In the data rows, 50 means zero.
Two rows play each game, the first against the second. How much does the first row win by? 15 is about a draw, 30 a big win and 0 a big loss. Wins can go round in a circle: one row can beat a second, the second a third and the third the first. Each row has two weighted sums of its numbers, A and B, taken from their middle values. A row wins by its A times the other's B, less its B times the other's A.
{74, 57, 50, 62, 41, 57, 63, 67, 56, 54, 59, 44, 77, 43, 57, 53}
{58, 70, 39, 62, 56, 46, 41, 32, 34, 55, 50, 58, 73, 37, 68, 63} 12
{44, 44, 36, 48, 45, 42, 42, 41, 51, 37, 40, 31, 50, 36, 52, 52}
{59, 50, 47, 36, 58, 39, 59, 45, 58, 67, 65, 65, 64, 66, 32, 24} 20
{62, 51, 55, 66, 48, 71, 61, 69, 52, 47, 40, 38, 52, 53, 62, 67}
{45, 44, 52, 31, 63, 31, 54, 34, 68, 65, 62, 65, 44, 61, 24, 21} 22
{59, 50, 71, 73, 47, 64, 68, 67, 60, 59, 45, 59, 42, 42, 55, 51}
{26, 28, 37, 32, 30, 36, 29, 40, 27, 23, 24, 22, 31, 35, 46, 46} 13
{73, 70, 71, 75, 59, 77, 68, 76, 62, 54, 61, 57, 62, 59, 73, 75}
{70, 76, 78, 79, 77, 79, 79, 79, 79, 77, 77, 75, 72, 79, 75, 78} 16
{27, 22, 29, 34, 27, 25, 40, 33, 29, 36, 22, 39, 31, 39, 22, 27}
{28, 26, 40, 38, 36, 21, 30, 26, 37, 39, 29, 38, 21, 25, 26, 34} 16
{47, 28, 52, 44, 33, 45, 39, 42, 33, 33, 32, 26, 39, 21, 38, 43}
{51, 37, 66, 68, 50, 62, 61, 64, 54, 44, 37, 46, 40, 42, 44, 53} 14
{43, 56, 77, 68, 69, 61, 75, 69, 76, 76, 63, 73, 37, 75, 54, 50}
{75, 66, 50, 62, 75, 37, 67, 48, 45, 76, 74, 77, 75, 71, 26, 21} 13
{65, 54, 70, 71, 53, 71, 65, 71, 64, 50, 50, 51, 63, 32, 59, 63}
{27, 22, 20, 22, 38, 42, 28, 38, 21, 20, 20, 22, 27, 45, 32, 42} 15
{70, 64, 39, 58, 76, 41, 70, 55, 49, 73, 71, 74, 73, 67, 34, 23}
{52, 55, 78, 75, 72, 67, 73, 72, 71, 71, 63, 65, 43, 47, 61, 63} 17
{68, 58, 65, 66, 58, 76, 61, 72, 55, 45, 45, 41, 66, 46, 69, 72}
{57, 36, 62, 57, 51, 57, 59, 60, 49, 50, 39, 52, 42, 25, 46, 41} 11
{66, 59, 46, 61, 61, 35, 47, 37, 42, 63, 60, 66, 74, 73, 38, 42}
{57, 44, 46, 57, 49, 69, 46, 62, 31, 38, 32, 32, 49, 64, 59, 66} 18
{50, 41, 27, 37, 58, 64, 32, 56, 24, 29, 29, 41, 37, 58, 59, 65}
{28, 31, 34, 33, 41, 24, 34, 28, 47, 47, 38, 34, 37, 50, 45, 47} 18
{27, 23, 26, 31, 42, 52, 36, 43, 24, 31, 20, 25, 27, 64, 30, 40}
{80, 78, 80, 80, 79, 80, 79, 80, 80, 79, 80, 78, 75, 78, 80, 79} 17
{32, 40, 63, 42, 43, 34, 48, 41, 58, 59, 47, 57, 35, 35, 30, 26}
{46, 44, 72, 69, 75, 43, 64, 56, 71, 71, 56, 68, 28, 46, 35, 23} 16
{62, 53, 51, 54, 55, 48, 63, 55, 62, 61, 58, 59, 61, 63, 40, 28}
{28, 51, 26, 30, 43, 27, 26, 25, 47, 45, 44, 55, 47, 23, 63, 58} 14
{23, 33, 43, 22, 42, 21, 24, 22, 44, 41, 35, 43, 21, 21, 57, 53}
{63, 65, 66, 60, 71, 64, 77, 71, 75, 78, 74, 75, 72, 59, 56, 49} 20
{30, 57, 23, 21, 58, 22, 22, 21, 35, 30, 54, 55, 43, 66, 72, 67}
{64, 62, 71, 61, 66, 67, 74, 72, 72, 72, 67, 64, 55, 74, 60, 57} 14
{76, 66, 56, 66, 73, 41, 47, 39, 33, 70, 59, 72, 76, 65, 44, 42}
{70, 55, 69, 70, 57, 71, 72, 74, 61, 63, 47, 62, 59, 35, 64, 67} 16
{42, 64, 42, 44, 59, 73, 59, 68, 40, 49, 46, 56, 46, 77, 69, 72}
{37, 40, 60, 45, 55, 40, 55, 45, 62, 61, 50, 58, 37, 41, 34, 27} 15
{25, 22, 20, 23, 28, 50, 35, 47, 20, 34, 22, 33, 24, 49, 30, 34}
{47, 24, 38, 37, 26, 58, 32, 53, 22, 26, 24, 21, 32, 60, 34, 50} 15
{20, 72, 21, 25, 36, 24, 21, 22, 37, 28, 48, 43, 25, 48, 75, 67}
{59, 49, 47, 51, 42, 38, 50, 40, 48, 52, 51, 44, 61, 29, 50, 46} 20
{23, 80, 25, 23, 33, 52, 23, 26, 60, 26, 77, 39, 32, 47, 80, 76}
{42, 77, 30, 36, 43, 58, 23, 29, 75, 22, 79, 46, 43, 29, 80, 78} 13
{75, 67, 35, 66, 61, 44, 44, 38, 36, 53, 55, 56, 76, 40, 64, 57}
{67, 57, 64, 67, 57, 68, 69, 68, 61, 53, 54, 56, 66, 66, 58, 59} 16
{37, 24, 31, 30, 26, 54, 30, 49, 25, 20, 25, 22, 33, 61, 37, 43}
{36, 71, 45, 39, 69, 71, 48, 65, 54, 42, 61, 52, 46, 72, 72, 73} 16
{58, 55, 59, 48, 66, 47, 67, 56, 69, 67, 68, 69, 63, 49, 36, 23}
{69, 48, 66, 66, 37, 71, 68, 72, 53, 53, 44, 47, 54, 41, 63, 66} 9
{48, 77, 36, 29, 42, 60, 24, 30, 53, 36, 76, 53, 52, 48, 79, 76}
{21, 67, 27, 23, 25, 24, 23, 20, 32, 34, 41, 38, 24, 44, 73, 64} 9
{47, 53, 70, 64, 66, 59, 71, 65, 75, 72, 66, 70, 52, 65, 49, 44}
{57, 49, 69, 69, 38, 70, 67, 69, 52, 55, 42, 46, 54, 63, 61, 65} 17
{32, 46, 40, 38, 60, 29, 45, 32, 65, 60, 53, 56, 39, 66, 30, 24}
{80, 79, 80, 80, 78, 79, 80, 79, 80, 80, 79, 78, 77, 73, 78, 79} 15
{22, 31, 44, 26, 51, 22, 29, 24, 49, 45, 37, 47, 24, 36, 35, 38}
{55, 45, 30, 50, 50, 32, 38, 35, 47, 51, 44, 37, 56, 24, 56, 47} 12
{61, 53, 66, 57, 67, 55, 70, 64, 68, 66, 63, 60, 62, 40, 48, 34}
{42, 32, 53, 43, 27, 62, 46, 59, 36, 36, 28, 27, 49, 31, 42, 46} 17
{63, 50, 29, 46, 66, 28, 49, 32, 51, 60, 57, 63, 64, 68, 38, 35}
{56, 48, 72, 71, 32, 68, 66, 70, 63, 59, 49, 54, 57, 26, 58, 58} 14
{25, 75, 24, 24, 35, 27, 20, 22, 37, 26, 62, 49, 24, 54, 76, 70}
{54, 45, 56, 48, 51, 34, 53, 42, 57, 59, 60, 58, 56, 62, 31, 27} 10
{73, 60, 73, 72, 56, 75, 66, 73, 67, 54, 52, 49, 60, 62, 67, 70}
{69, 72, 50, 62, 45, 51, 44, 41, 33, 57, 51, 61, 76, 34, 70, 64} 4
{25, 21, 28, 34, 24, 26, 37, 34, 26, 37, 24, 32, 28, 20, 27, 33}
{77, 71, 51, 67, 57, 45, 45, 38, 36, 57, 51, 56, 78, 53, 66, 60} 27
{21, 36, 26, 25, 28, 20, 24, 20, 22, 29, 24, 31, 22, 21, 67, 54}
{37, 43, 57, 39, 63, 32, 48, 34, 67, 60, 59, 57, 50, 41, 25, 24} 19
{45, 22, 46, 41, 36, 38, 40, 40, 30, 40, 27, 29, 29, 40, 26, 32}
{66, 61, 53, 66, 47, 46, 52, 51, 38, 55, 49, 51, 71, 42, 59, 52} 15
{49, 29, 33, 33, 37, 62, 41, 57, 31, 30, 25, 31, 51, 52, 44, 55}
{36, 27, 57, 59, 32, 48, 46, 46, 44, 44, 33, 40, 29, 26, 29, 29} 15
{20, 73, 24, 21, 25, 24, 20, 21, 30, 24, 47, 35, 21, 29, 75, 68}
{66, 52, 59, 62, 52, 73, 54, 70, 50, 44, 38, 40, 59, 39, 64, 69} 26
{22, 33, 32, 27, 26, 21, 25, 21, 27, 31, 26, 24, 22, 31, 63, 51}
{71, 72, 73, 76, 57, 78, 76, 78, 74, 66, 68, 62, 70, 46, 73, 76} 17
{64, 52, 41, 44, 68, 29, 49, 30, 48, 62, 70, 70, 71, 66, 26, 31}
{32, 20, 22, 26, 20, 24, 36, 30, 21, 33, 22, 21, 27, 22, 20, 31} 18
{51, 47, 32, 52, 74, 28, 44, 29, 50, 62, 69, 68, 61, 73, 25, 28}
{49, 47, 52, 41, 37, 41, 57, 46, 58, 51, 53, 55, 58, 37, 40, 34} 12
{56, 36, 61, 61, 35, 60, 55, 62, 43, 46, 33, 41, 39, 37, 43, 47}
{26, 26, 24, 29, 32, 56, 28, 44, 21, 21, 20, 22, 34, 45, 49, 58} 15
{22, 76, 30, 25, 22, 42, 22, 26, 57, 25, 72, 42, 27, 42, 79, 74}
{53, 67, 37, 56, 52, 39, 30, 31, 34, 49, 51, 51, 66, 28, 68, 65} 10
{52, 35, 41, 49, 30, 64, 51, 61, 30, 39, 30, 40, 45, 41, 51, 56}
{68, 67, 44, 69, 68, 53, 72, 64, 57, 74, 72, 72, 72, 76, 44, 27} 14
{62, 34, 56, 64, 36, 66, 51, 62, 46, 42, 35, 36, 44, 27, 47, 57}
{23, 52, 27, 22, 26, 23, 26, 22, 29, 36, 34, 30, 21, 22, 71, 61} 21
{56, 47, 70, 56, 54, 65, 63, 65, 58, 55, 42, 42, 41, 63, 51, 53}
{31, 32, 33, 35, 21, 47, 35, 48, 42, 27, 35, 20, 42, 21, 48, 47} 20
{24, 79, 27, 27, 58, 46, 21, 25, 59, 21, 78, 51, 43, 48, 79, 77}
{24, 27, 34, 25, 26, 20, 24, 22, 30, 35, 31, 44, 20, 20, 55, 48} 14
{30, 35, 22, 28, 57, 62, 34, 48, 21, 27, 27, 38, 40, 74, 58, 63}
{67, 58, 57, 54, 47, 47, 63, 58, 46, 58, 57, 58, 75, 70, 51, 41} 17
{22, 23, 38, 25, 25, 21, 28, 25, 27, 37, 23, 23, 20, 30, 31, 32}
{79, 74, 66, 76, 80, 63, 79, 75, 53, 80, 77, 80, 79, 80, 47, 39} 17
{58, 44, 72, 74, 71, 57, 70, 63, 65, 66, 48, 62, 31, 58, 42, 39}
{50, 43, 53, 50, 50, 48, 52, 53, 53, 49, 45, 45, 52, 58, 42, 42} 18
{73, 78, 80, 80, 49, 80, 60, 74, 80, 48, 79, 58, 69, 43, 79, 79}
{39, 57, 28, 36, 60, 31, 27, 24, 32, 48, 48, 57, 58, 57, 65, 64} 14
{20, 67, 23, 27, 31, 26, 25, 23, 27, 31, 40, 33, 20, 20, 73, 65}
{26, 37, 35, 27, 25, 33, 30, 36, 28, 28, 27, 23, 28, 31, 53, 48} 21
{22, 78, 22, 20, 23, 32, 20, 23, 56, 20, 75, 30, 23, 21, 80, 73}
{43, 51, 77, 65, 73, 60, 74, 64, 74, 73, 64, 74, 51, 62, 51, 41} 13
{48, 27, 33, 36, 49, 60, 29, 51, 26, 25, 23, 30, 45, 52, 41, 55}
{41, 25, 34, 42, 22, 55, 33, 50, 25, 25, 27, 20, 47, 53, 33, 51} 18
{29, 70, 33, 30, 21, 36, 27, 27, 40, 37, 53, 39, 39, 38, 72, 68}
{76, 64, 43, 62, 77, 34, 60, 39, 39, 73, 73, 77, 78, 67, 25, 24} 7
{23, 21, 21, 24, 38, 32, 38, 39, 20, 29, 21, 34, 24, 48, 22, 28}
{59, 37, 62, 58, 39, 56, 52, 60, 54, 41, 41, 37, 50, 25, 40, 51} 11
{26, 76, 23, 21, 69, 26, 20, 21, 46, 21, 74, 45, 30, 30, 77, 73}
{34, 22, 23, 28, 30, 55, 30, 47, 23, 20, 21, 28, 38, 43, 35, 45} 14
{71, 51, 47, 63, 45, 48, 52, 49, 41, 52, 44, 39, 68, 59, 55, 52}
{64, 55, 70, 65, 48, 67, 71, 69, 67, 67, 56, 64, 55, 46, 59, 60} 13
{78, 77, 80, 79, 77, 80, 80, 80, 79, 79, 78, 78, 75, 78, 76, 79}
{38, 26, 51, 43, 24, 61, 43, 56, 28, 32, 26, 25, 44, 39, 37, 46} 17
{27, 28, 26, 26, 48, 21, 25, 23, 50, 42, 47, 54, 29, 29, 49, 53}
{54, 48, 42, 47, 72, 30, 64, 39, 74, 70, 70, 75, 62, 76, 21, 20} 9
{31, 60, 23, 26, 54, 23, 22, 21, 40, 32, 45, 50, 34, 56, 72, 66}
{46, 47, 73, 55, 71, 44, 67, 53, 78, 74, 65, 75, 43, 72, 29, 20} 16
{61, 63, 55, 65, 74, 60, 74, 68, 71, 72, 70, 68, 65, 47, 50, 44}
{71, 75, 79, 77, 75, 79, 79, 79, 79, 78, 76, 76, 67, 76, 74, 76} 14
{47, 28, 54, 46, 22, 55, 43, 56, 44, 38, 34, 35, 44, 23, 37, 44}
{43, 39, 48, 27, 72, 29, 52, 33, 72, 65, 64, 70, 46, 65, 20, 20} 9
{52, 38, 31, 51, 37, 67, 38, 54, 30, 31, 27, 32, 45, 51, 55, 62}
{30, 31, 32, 28, 20, 36, 34, 37, 30, 28, 25, 20, 26, 45, 49, 47} 22
{29, 29, 21, 34, 43, 60, 30, 47, 25, 27, 25, 31, 29, 40, 53, 59}
{29, 26, 49, 28, 44, 22, 34, 28, 39, 49, 33, 50, 22, 21, 22, 31} 9
{58, 61, 74, 74, 68, 67, 74, 71, 73, 73, 65, 65, 53, 73, 62, 60}
{55, 56, 32, 50, 43, 34, 40, 32, 35, 54, 56, 54, 68, 40, 59, 55} 15
{38, 37, 65, 59, 48, 49, 49, 50, 51, 51, 38, 41, 35, 36, 32, 33}
{40, 21, 24, 27, 23, 57, 35, 52, 24, 23, 23, 32, 30, 29, 36, 45} 16
{63, 62, 64, 73, 50, 76, 62, 73, 58, 50, 47, 40, 68, 54, 69, 73}
{49, 35, 54, 65, 25, 66, 50, 64, 50, 35, 37, 28, 53, 28, 48, 60} 15
{39, 26, 51, 48, 29, 33, 38, 35, 29, 30, 27, 25, 34, 26, 27, 37}
{73, 68, 42, 63, 79, 37, 64, 40, 40, 75, 74, 79, 76, 70, 25, 25} 13
{36, 34, 43, 45, 37, 48, 36, 49, 37, 21, 29, 20, 40, 38, 46, 47}
{21, 42, 22, 21, 29, 23, 25, 23, 21, 25, 28, 26, 25, 23, 66, 55} 14
{31, 28, 25, 33, 39, 59, 48, 57, 25, 35, 26, 37, 32, 63, 40, 47}
{32, 20, 20, 32, 22, 40, 33, 43, 20, 27, 20, 25, 32, 23, 21, 36} 11
{41, 30, 45, 39, 41, 63, 41, 57, 28, 36, 30, 33, 48, 49, 46, 56}
{41, 46, 69, 67, 51, 58, 66, 65, 70, 63, 58, 59, 53, 55, 45, 44} 21
{79, 71, 59, 78, 64, 47, 69, 61, 46, 74, 51, 71, 80, 60, 55, 38}
{54, 57, 49, 43, 62, 36, 59, 49, 61, 66, 69, 72, 70, 69, 32, 22} 16
{41, 27, 59, 42, 24, 51, 42, 51, 36, 36, 33, 35, 34, 26, 28, 37}
{43, 52, 65, 49, 70, 48, 72, 61, 74, 75, 69, 73, 46, 74, 37, 24} 8
{40, 59, 34, 33, 43, 30, 28, 27, 36, 43, 43, 55, 52, 44, 66, 62}
{67, 63, 51, 56, 74, 56, 74, 66, 69, 76, 73, 76, 73, 67, 45, 30} 16
{38, 49, 35, 38, 67, 29, 56, 35, 66, 68, 68, 73, 62, 74, 20, 21}
{46, 31, 29, 42, 20, 54, 31, 55, 31, 24, 28, 25, 45, 44, 44, 51} 20
{74, 72, 79, 79, 69, 77, 78, 78, 77, 77, 72, 71, 63, 58, 72, 74}
{72, 53, 67, 73, 41, 74, 64, 73, 59, 49, 44, 33, 56, 61, 63, 69} 13
{77, 73, 78, 79, 53, 78, 75, 79, 76, 64, 71, 63, 71, 70, 73, 76}
{66, 63, 74, 73, 64, 72, 73, 74, 75, 65, 66, 66, 51, 52, 64, 65} 15
{55, 46, 69, 70, 40, 65, 65, 66, 68, 58, 48, 51, 38, 29, 56, 54}
{63, 55, 50, 51, 60, 72, 54, 66, 45, 37, 42, 44, 51, 57, 68, 71} 25
{69, 65, 43, 64, 53, 35, 40, 31, 32, 54, 49, 63, 73, 58, 62, 55}
{21, 38, 37, 21, 49, 20, 23, 20, 41, 34, 38, 45, 25, 25, 66, 56} 21
{39, 35, 76, 74, 78, 43, 69, 55, 73, 71, 54, 73, 31, 77, 29, 25}
{38, 68, 43, 45, 68, 72, 57, 68, 53, 50, 52, 56, 49, 66, 71, 72} 13
{74, 73, 77, 79, 58, 79, 74, 78, 74, 61, 70, 55, 71, 71, 74, 76}
{79, 67, 48, 64, 61, 48, 61, 53, 34, 68, 55, 59, 79, 49, 54, 41} 14
{28, 30, 33, 29, 46, 63, 36, 50, 23, 33, 23, 35, 36, 72, 51, 56}
{50, 49, 65, 48, 62, 50, 70, 60, 69, 69, 64, 67, 55, 63, 40, 33} 19
{37, 38, 52, 28, 33, 27, 37, 30, 47, 49, 41, 36, 47, 33, 42, 44}
{30, 54, 23, 26, 59, 62, 28, 44, 26, 23, 35, 34, 32, 63, 64, 67} 2
{58, 55, 49, 55, 61, 31, 55, 36, 57, 65, 67, 68, 63, 52, 26, 24}
{70, 70, 65, 57, 80, 68, 78, 75, 77, 79, 76, 79, 71, 74, 60, 54} 5
{23, 30, 31, 33, 28, 22, 27, 25, 41, 38, 35, 43, 23, 22, 50, 49}
{78, 69, 45, 68, 63, 42, 56, 40, 42, 62, 56, 62, 79, 42, 53, 44} 25
{57, 52, 79, 78, 79, 54, 77, 67, 78, 78, 64, 80, 42, 80, 51, 41}
{25, 30, 46, 31, 59, 22, 29, 24, 61, 51, 42, 60, 29, 54, 21, 32} 12
{48, 51, 48, 40, 53, 39, 52, 43, 60, 60, 55, 50, 55, 46, 39, 30}
{33, 78, 22, 24, 40, 40, 20, 24, 55, 22, 75, 45, 37, 41, 80, 75} 1
{61, 59, 70, 72, 55, 73, 73, 75, 68, 59, 56, 58, 61, 65, 65, 68}
{39, 37, 63, 44, 46, 53, 53, 59, 54, 46, 40, 36, 58, 33, 45, 45} 12
{63, 36, 61, 68, 26, 65, 58, 67, 52, 44, 36, 34, 56, 41, 51, 59}
{59, 59, 67, 68, 54, 72, 65, 73, 64, 52, 52, 38, 68, 44, 62, 67} 14
{72, 76, 76, 71, 71, 78, 73, 78, 78, 67, 76, 68, 61, 80, 75, 78}
{69, 63, 75, 77, 72, 74, 76, 76, 68, 74, 57, 71, 64, 63, 69, 71} 15
{31, 29, 60, 50, 32, 36, 48, 41, 43, 46, 35, 41, 31, 21, 28, 29}
{75, 55, 68, 69, 42, 75, 55, 73, 63, 40, 46, 38, 74, 51, 67, 71} 13
{50, 35, 72, 65, 68, 48, 63, 57, 70, 64, 46, 68, 30, 60, 34, 26}
{60, 67, 28, 38, 34, 49, 38, 36, 35, 44, 50, 47, 60, 28, 69, 66} 19
{69, 54, 41, 54, 79, 31, 53, 33, 39, 72, 75, 78, 72, 77, 22, 27}
{71, 68, 60, 60, 79, 57, 76, 68, 65, 78, 76, 79, 75, 77, 39, 24} 1
{35, 76, 27, 30, 52, 53, 23, 27, 56, 35, 75, 52, 53, 37, 78, 75}
{76, 73, 78, 79, 65, 79, 76, 78, 76, 69, 71, 65, 72, 62, 74, 77} 19
{29, 25, 21, 22, 32, 54, 34, 50, 20, 25, 22, 29, 25, 68, 41, 46}
{74, 69, 73, 77, 55, 78, 68, 76, 71, 48, 63, 46, 72, 46, 72, 75} 17
{62, 57, 68, 71, 44, 70, 67, 69, 63, 54, 58, 52, 63, 33, 58, 61}
{60, 77, 30, 49, 45, 63, 25, 32, 62, 24, 77, 56, 64, 52, 76, 77} 25
{31, 76, 22, 23, 31, 32, 21, 23, 35, 31, 64, 41, 26, 38, 76, 72}
{58, 65, 65, 53, 67, 61, 73, 70, 70, 76, 71, 69, 68, 75, 52, 46} 25
{48, 38, 52, 43, 48, 49, 51, 51, 56, 43, 39, 42, 41, 56, 39, 37}
{45, 62, 72, 61, 69, 62, 75, 70, 76, 75, 70, 74, 57, 76, 55, 49} 22
{30, 80, 61, 45, 42, 70, 26, 38, 78, 29, 80, 48, 46, 24, 78, 80}
{33, 30, 26, 41, 28, 34, 34, 38, 25, 23, 30, 22, 27, 32, 54, 50} 14
{64, 56, 61, 51, 57, 51, 65, 58, 53, 56, 54, 48, 69, 43, 47, 41}
{34, 42, 28, 34, 47, 28, 33, 29, 45, 49, 43, 49, 40, 33, 54, 51} 14
{49, 48, 66, 46, 56, 52, 65, 58, 72, 64, 60, 65, 45, 38, 44, 32}
{43, 79, 60, 39, 37, 73, 25, 37, 78, 22, 80, 52, 58, 34, 76, 79} 7
{30, 31, 32, 34, 56, 61, 30, 52, 23, 25, 27, 33, 36, 53, 50, 59}
{54, 29, 41, 40, 31, 63, 46, 59, 27, 42, 31, 29, 47, 38, 43, 56} 13
{51, 28, 59, 52, 30, 65, 45, 62, 43, 30, 32, 26, 57, 48, 44, 57}
{35, 23, 26, 42, 26, 53, 31, 47, 22, 22, 21, 28, 38, 61, 29, 48} 27
{43, 32, 55, 44, 40, 50, 44, 52, 52, 43, 36, 29, 38, 22, 40, 42}
{45, 36, 67, 53, 41, 61, 56, 62, 50, 42, 40, 36, 57, 26, 47, 48} 22
{65, 54, 51, 50, 38, 47, 64, 54, 56, 61, 59, 59, 62, 53, 42, 30}
{65, 53, 75, 72, 71, 69, 72, 72, 68, 68, 55, 64, 46, 60, 62, 66} 15
{26, 20, 23, 26, 23, 27, 36, 36, 26, 35, 21, 32, 23, 48, 20, 26}
{78, 74, 77, 78, 64, 78, 78, 78, 77, 70, 74, 67, 65, 47, 74, 77} 16
{70, 59, 75, 77, 72, 70, 76, 74, 74, 75, 59, 73, 56, 46, 65, 68}
{44, 46, 61, 33, 55, 35, 61, 43, 67, 64, 61, 66, 53, 51, 28, 21} 16
{70, 63, 39, 56, 77, 31, 47, 33, 31, 71, 69, 74, 73, 55, 27, 35}
{73, 63, 46, 60, 80, 46, 71, 57, 57, 78, 77, 80, 75, 79, 23, 21} 7
{57, 58, 72, 72, 64, 72, 71, 71, 69, 59, 53, 54, 58, 29, 63, 66}
{54, 51, 68, 58, 61, 59, 70, 64, 67, 68, 53, 57, 43, 57, 45, 44} 14
{39, 24, 30, 35, 40, 42, 42, 46, 24, 30, 22, 25, 28, 32, 23, 34}
{53, 62, 69, 48, 74, 61, 75, 69, 73, 75, 69, 72, 65, 75, 54, 46} 12
{66, 59, 44, 55, 69, 53, 72, 60, 69, 75, 69, 67, 71, 65, 41, 29}
{60, 58, 48, 58, 76, 36, 61, 44, 63, 74, 72, 76, 67, 55, 24, 22} 25
{62, 35, 58, 54, 29, 67, 42, 63, 41, 34, 33, 28, 61, 35, 54, 61}
{48, 36, 42, 55, 47, 68, 42, 61, 32, 33, 32, 27, 49, 31, 53, 62} 16
{50, 40, 67, 56, 29, 64, 54, 65, 58, 47, 44, 34, 60, 59, 46, 52}
{68, 68, 63, 70, 64, 77, 65, 74, 60, 53, 58, 47, 67, 64, 71, 74} 8
{47, 61, 45, 46, 65, 71, 53, 67, 45, 43, 41, 50, 50, 68, 68, 70}
{32, 40, 30, 40, 44, 66, 39, 60, 28, 28, 33, 33, 38, 43, 60, 64} 14
{42, 27, 33, 33, 34, 59, 35, 52, 24, 23, 25, 27, 36, 50, 42, 55}
{68, 42, 58, 70, 39, 70, 53, 66, 49, 45, 41, 34, 60, 59, 57, 63} 16
{62, 71, 72, 63, 70, 74, 78, 77, 77, 77, 73, 76, 66, 76, 68, 68}
{78, 75, 71, 70, 80, 75, 79, 79, 77, 79, 77, 79, 78, 75, 71, 69} 13
{38, 62, 34, 47, 68, 69, 49, 66, 46, 46, 49, 53, 31, 72, 71, 71}
{46, 75, 43, 44, 41, 59, 45, 50, 65, 44, 72, 39, 64, 54, 73, 72} 19
{47, 31, 57, 51, 23, 54, 44, 57, 42, 40, 37, 37, 46, 35, 36, 40}
{48, 46, 36, 30, 70, 27, 34, 27, 48, 56, 66, 63, 59, 69, 31, 41} 6
{22, 23, 31, 34, 24, 23, 29, 28, 23, 36, 26, 22, 24, 30, 38, 39}
{53, 51, 58, 38, 54, 37, 62, 47, 62, 64, 62, 61, 60, 36, 28, 25} 9
